One vector is turned by the same rotation once a step. Each row is the vector after some number of steps, and that number follows the row.
The counts run from 0 to 922.
[ 26  -8   4  13  -4 -11 -12  -7  -4   6  10  -4  11 -11   2  -8   6  -3
  13  -5  -8  -8  -2  11   4  -6   7  -4  10  -7   2   4  25   3 -13   3
   0   5  -6]	773
[ 20 -17  -1   3  -7 -10   0  -9   4  -1  13   1   7   3  -4  -4   4  -4
   3   7 -21  -9 -13  17  -8   6   2   9  -2  -8   6   2  21  -5  -6  13
   3  -2 -13]	681
[-10  -9   0  24   2 -13   4   1  15   7  -2  -5  14  -2  16   4  -3   1
   3   8  -1  -4   7 -10  17  18   8   5   7   1  -6   1   3 -13   2   7
  14  -4   1]	899
[ 20  -9  -6   0  -5  11  -6  -3 -11   1   9   6  -3 -19  13  -1  -3  18
  10   9   4   0  -6   3 -12   0   4  11   8  -6 -12   4   8  22  -7   6
   3   1   4]	872
[  7 -24  15  14  -3  -2  -5   0  -3   9  -7  -8   9  -5  22   7  -9  10
   9   5  21   8  11  -6   1   7  -4   1  -6   1 -15  -2  -7   6   2  -3
  -1   4   1]	174
[ 14 -11  10  18 -17 -15  -4 -14  -8 -10  -6  -5   1  -1   3   3   8  12
   4 -10  -1  -4   6   9   0   8   6  -6   3   0  -5  -5  16  12  -6  -4
   9  -5  12]	920
[ 22   1   4   8   7  -6   7  -7   6   2   7  -7   7 -15   5 -14  -1  -2
  19   1   8  -3  -4   5   7   7  17  14   9  -2  -5  11  17  13  -7   0
   0   0   8]	239
[  2   7  -2  17  -2 -10  -4 -14  -1  -2   5   4  17  -5   6   2   3   0
   9 -20  -8 -13  -1  -1   0  10   5  16   1  22  -2   1  18 -14  -6   0
   0  -7 -11]	719
[ -3  -7  12   9   1  -3   0 -12   3  -9   3  13 -10 -11   4  -6  -6  19
  15  13   7 -16  11   3 -13   1   5   9   2   1   0  -7  11  18   8   4
   5   5  11]	741
[ -6 -13  -7  -3  12   3 -11   3   8  -1   1   6  -1 -16  17  22  -9  10
   5   6   0 -12  12   1   2   8   4  15  -2   3  -2 -21  -8   1  12   3
  -2 -12   3]	376
[ 12 -12  -1  10  -7  -3   8 -16  -3  -1  10 -10  -6  -4  17  -1   6  10
   0  -1 -10  -2 -10   8  -1  19   5   9  -6  -5 -17   2  15  -1  -7   9
  18 -13   9]	163
[  5 -20  -1  15 -10   2  -1  -2   0   4  -1  -4   9  -1  21   7  -2  18
   5  21  11   2  17  -9   9  12  -5  -9   5   8 -13  -8  -2   1  10  -3
   4  -2  -2]	545
[ 12 -11  -2   8  -4  19   2 -11  -4  -4   4   1  -7  -1   5  17  -9  17
  16   6  17  -1   8   9  -9  18   9  14   0  -4  -6  -3  11  -3  -4  -7
   1   9   2]	631
[ 14  -7   3   7   1 -15   2   7   5  -2   5   2   1   1   1  21  -3  -5
   3  -5  -6 -11   0  24  14   7  15   4   3   6  17 -10   2   0   1  -8
   4  -3 -11]	568
[ 11 -12   9   1   3   3   5  11   8  12 -11   7  14  -4   5   2  -7   7
  20  20  13  -4  12  -3  12  -1  -2  16   4 -10   7  -4  -9  10  -4   3
  -5   7   6]	43
[ -1 -13   1   8   6   8  -2  -1  12  -7   7   0  -5  -9   5  22 -16  15
   8  14  14  -8  -3  -3  -1  20   9  15   1   6   6  -8  -2   7   9   8
   2   3   0]	97
[  5 -17   7   4  -1 -16   2 -22   4   4   3  -5  -1  -6  18   8   8 -12
   2  -8  -7  -5  -1  25 -10   1   7   1  -3   5  -8  -6   9  -3   7  -7
   6  -8 -13]	456
[ -4   2  -4  -7   7  -1  -9  -9   4   5   9   9  11  -4  16  -9   1  11
  20  -2 -12  -4   7  -7  12  16   1  22 -14   8  -3  -2   9   6 -11   2
   0  -8  10]	702
[  6  -3   0 -12   4  -7 -11 -11  -4  -3   3  14   2  -4   5   4  -3   8
   3   2 -13  -5  -9   8  -5  -3   1  23 -11   6   8  -1  11  24  -5  12
   0  -2 -18]	132
[ -3  -1  -5  14  -9  -1   1  -8   2  -1   2   7   3  -6  26   2  -2  11
 -10 -22 -13  -9  -3   1   3  17  12  15  -3   7 -13   1  13  -5 -12  10
   8  -6   3]	442
[ -5  -4   5  -7  -4  14  -9 -17  -4   0  11   8   6   0   9  14  -1   8
  13  -3  -6  -9   3   4 -20  14  -7  14 -17  12   3  -8  13   3 -13   8
  11   2  -3]	262
[ 23 -19   0  -8 -10   2   8   5   0   9   0  11  -6   1  15  18   0   4
   2   9   4  -7   4  21  -4  -2  -9   2   0  -5   3 -15  -3  -1  -5  -4
   8 -10  -7]	213
[  2 -25   2   6  -2 -14 -10  -4   0  -8   7   1   8  11  12  10   0  12
  -3  -8 -15  -4   5   7   8  19  10   7 -16  11  -3 -14   6  -2   4  -3
  -4   4  -4]	552
[ 11 -15   6   7  -7  10  -6  -4  -5  -1  11   1   4   8   5  11  -6   2
  17  -7   5   0   4  14 -12  22   3  12 -11  -3  -2  -7   8 -11 -13  -3
  -3  15   5]	260
[ 12 -10  12  -1   1  -2   4 -13   0 -13  -6   7  -1  -8   1  15  -7  20
   6  -6   2  -1  11  17  -9  -2  -1  24  -5   6  -7  -7   2  13   2   3
  -7 -17  -3]	650
[ 15  -7  13   5  -2 -10  -1   5   4   2  20   0  12   2   4  -9 -10  -3
  20   6   3   1   2   1  -7  11   8  10   3  19   1   0   9   7  -2  -3
   0  16  -8]	886
[ 21 -11  -7   3   1   5  -7  -6 -11   3   5   1   1 -21  10   1  -2   9
  10   7   8   8  -1  10 -14  -3   3  17   4 -14 -15   5   4  17  -7   7
  -2  -4  -3]	873
[ 18  -8   1   7  -8   6  11  -2  -1  10  -6  -5   9   1  25  23   0  -7
   0  -9   8   5 -13   8   9   8   4   6  -2   3  -1   4  -3  -5 -12  -1
  15  -7 -14]	343
[  8  -6  12  10   3  -9   1 -11   5  -9   9  -3 -11 -10  -3  -3  -4   9
  20   0   7  -6  13  14  -9   9  14  14   0   0  -7  -8  12  12   3 -12
   0  -3  12]	370
[  0  -6   0  22   2 -20   4  -3  -2   5   1   5  15  -7  15 -12  13   1
  15  15  -3  12  11   6   6   8   3  10   4  -5  -8   1   3  13  -6  -2
  17  -1   4]	788
[  4 -29 -10  15  -9  -5 -11  -1  -2  -6   9 -12   8  -5  16  14   9   4
  -3  12  -2  -6   1   1  -2  16   6  -8  12   4 -12 -14   1   1  13  -5
   4   4   1]	824
[ 20 -12  -4  12  -6   0 -11  11  -7   8  11  -8   7  -8  15  22  -8   0
   3  -3   2  11  -7  12  -5   4  -5  -1   4   4  -1  -5  -2  -3 -15   4
  11  -8 -15]	65
[ -1 -18  -5  14  -5   7   8  -3   0  -2  -5  10   0   2  25  22  -1  10
  -3  17   7   8   6  10  -4  13   0  17  -1  -2 -11  -6  -8  -3   6  -4
   7  -3  -8]	359
[  5 -14  -3   6   7   9   1  -6   5  -6   0  -3  -4  -9   4  21  -6  11
  11  15  14  -9   0   1  -3  20   9  22  -1  -5   1  -7 -10   3  12  -2
  -2  -1   8]	98
[ 15 -19  -3  -9  -6  -1   1   6  -2  17   9  11   5   3  31  12  -2  -4
  -3   6  -7   6  -7   8  -4  -3  -9   4  -8   7  -2  -6  -8   2  -8   1
   6  -1 -20]	877
[ 23 -13   2   6 -19  -2   9   4   3   8 -12   6  22  -1  16  11   6   1
   1  10  11 -10   5  -2  13  -6  -9  -4  16  -3   2  -2  -2  10  -4   1
   4   2  -2]	398
[ 14 -17   6  15  -2 -18   1   4   3   1  -6   2  -4  -3   5  22   1  -7
   4  -4   0 -11  -2  23  16   3  16   3   1  -6  13 -12   2   3   0  -9
   5  -6  -9]	567
[ -1 -22   2 -11   5  -3  -6  -4   8   7   8   6  -5  -8  15  20  -4   0
  10  13  -5 -11   7   9  -1   4  -6   6 -10   4  10 -20  -7   4   8  -2
   5 -11  -2]	747
[ -5  -2  -8  12  -2   2 -13  -8   4   4   0  15   9 -20   7   5   3   6
  10   9   3 -23   5  -2 -10  -9  -2   8  16  -1   0  -4  11   6   2   8
   2   1  -3]	301
[ 21  -2  -9   3 -10  -2   2   3  -1   3  23 -14   1  -3  10  16  -1  -9
   6  -6  -3   1  -5  10  -4  17   4  -1   2  16  -4 -10   3 -10  -6  -6
  12 -11  -4]	438
[  2 -15 -12  -7   5   3 -10   8   1   9   4  17   5 -11  28   8  -4   4
  -1  15  -8   5   4   4   7  -1  -1  16  -2  -1  -3  -5  -8   8  -2   5
  -1  -1 -18]	506
[ 13 -14  -3  13  11 -18 -13   4   2   7   7  -7   9  -6  -3   8   4   3
   9  20 -13   4  -7   7   9   7  -5   6  -3  -7  13  -2   3  -1  -2   9
  12 -17 -11]	48
